In the data rows, 128 means zero.
Here are some points:
[137 106 121 124 118 162 132 117 124 103 111 116 115]
[127 149 139 137 140 139 111  90 145  97 150  92  89]
[116 152 146 121 144 124 104 117 104 145 128 117 137]
[134 140 125 154 136 111 116 108 141 126 126 137 123]
[144  97 113 134 127 153 128 125 135 136  95 165 126]
[136 111 138 108 136 138 101 151 128 139 126 137 138]
[127 150 171 101 135 129  80 126 107 135 148  91 124]
[135 109 121 127 118 124 134 155 124 145 112 154 154]
[109 103 116  93 171 142 104 166 122 122 131 108 143]
[204  73 120 168  53 123 142 152 229 112 141 196  90]
[129 134 134 133 111 113 142 130 137 153 137 147 126]
[149 137 151  95 111 130 100 149  98 133 138 129 147]
[129 140 136 138 104 112 146 131 137 110 142  99 123]
[116 155 149 121 148 124 103 116 128 118 157  88 113]
[101 142 110 130 160 140 141 103 111 109 120 104 126]
[121 128 139 110 138 138 109 139 108 123 126 103 136]
[149 188 172 171 117 114  79  40 175 112 191  97  37]
[118 127 123 123 138 113 130 157 124 144 124 136 156]
[108  99 120  88 115 149 167 173  90 156 100 138 168]
[124 166 197  85 142 137  50 121  93 137 160  66 119]
[120 143 126 143 121 107 148 122 124 126 128 119 134]
[127 142 113 110 129 134 140 129  90 113 119 126 146]
[137 128 141 123 138 121  94 139 125 123 131 118 139]
[169 159 149 119  88 119 105 112  92 154 128 170 136]
[121 141 127 135 139 124 126 108 127 124 130 124 121]
[125  93 130  86 154 157  98 172 113 135 120 126 153]
[125 110 106 137  99 140 185 127 139 139 117 156 119]
Here are 12 more points, each followed by its number:
[129 134 133 130 130 129 119 113 136 113 138 112 111] 0
[143 130 151 122 116 146  98 109 124 119 136 110 109] 1
[133  93 106 123 136 154 131 138 141 109 116 135 121] 2
[127 139 111 164 106 112 166 105 134 113 119 127 124] 3
[139 127 160 104 121 142  92 139 107 142 129 121 138] 4
[161  64  59 180  88 143 205 121 179 100  72 205 119] 5
[144 131 187  78 119 151  62 143  87 154 134 109 143] 6
[129 100 133 130 113 149 137 130 151 132 124 129 113] 7
[143 117 146 115 114 144 106 131 120 133 124 129 128] 8
[135 103 100 144 117 126 155 139 145 125 110 159 137] 9
[105 137 113 133 128 116 161 129 136 136 137 125 123] 10
[181  90 156 120  71 117  99 182 158 159 136 175 141] 11
Which of these numbered points is nearest to each point below, ignoring the 3 directions in which the first points spread most? Its number follows each.
[195 100 119 126  86 152 109 141 120  95 101 168 138] > 5
[141 129 147 122 119 145 102 113 125 120 128 115 113] > 1
[147 134 200  68 118 155  47 144  77 159 139 105 146] > 6
[149  86 107 138 101 140 151 154 133 140  88 177 151] > 4
[137  97  93 151 115 122 165 141 149 124 109 166 138] > 9
[139 134 156 111 114 160  94  95  67 169  90 145 139] > 6
[111 137 133 114 148 134 118 130 118 114 138  92 128] > 0
[138  99  97 150 117 127 163 141 149 122 103 164 136] > 9
[129 118 131 119 129 145 122 131 119 117 121 114 129] > 1
Here are 12 other points, each followed by its number:
[140  76  60 172 107 119 201 147 167 121  88 199 145] 0
[153  86 108 135  99 137 147 153 163 109 124 149 123] 1
[175  92 121 155  78 120 140 142 154 161  99 211 140] 2
[105 164 136 129 158 106 119 105 116 132 141 106 127] 3
[119 143 123 141 138 128 131 105 125 125 125 121 118] 4
[110 173 120  81 153 116 125 147  88  79 168  67 141] 5
[122 117 109 136 126 106 145 151 133 139 118 146 150] 6
[122 141 158 142 121 107 112 122 144 138 142 104 119] 7
[111 162 123 151 155 119 133  80 124 119 129 113 110] 8
[117 151 147 120 145 116 107 118 128 120 154  94 116] 9
[119 149 146 119 143 121 104 119 127 120 153  96 117] 10
[125 114 111 135 130 113 144 155 135 137 121 149 149] 11
The same question for these:
[ 96 180 137 135 170 103 115  94 109 134 146  96 125] > 3
[188 134 163 162  65  69  98 145 113 164  85 186 183] > 2
[110 157 124 152 118  92 159 116 121 125 133 108 136] > 6
[126 111 109 136 103 140 175 127 138 138 117 152 121] > 4
[107 131 121 120 155 153 131 109 124  82 134  73 107] > 1
[105 171 122 154 161 121 133  69 123 117 134 111 106] > 8
[109 130 121 118 154 156 131 111 125  84 133  75 109] > 1
[ 84 194 101  97 179 100 149 129  63 103 153  86 162] > 5
[138 130 144 123 143 118  86 140 124 122 135 114 141] > 0
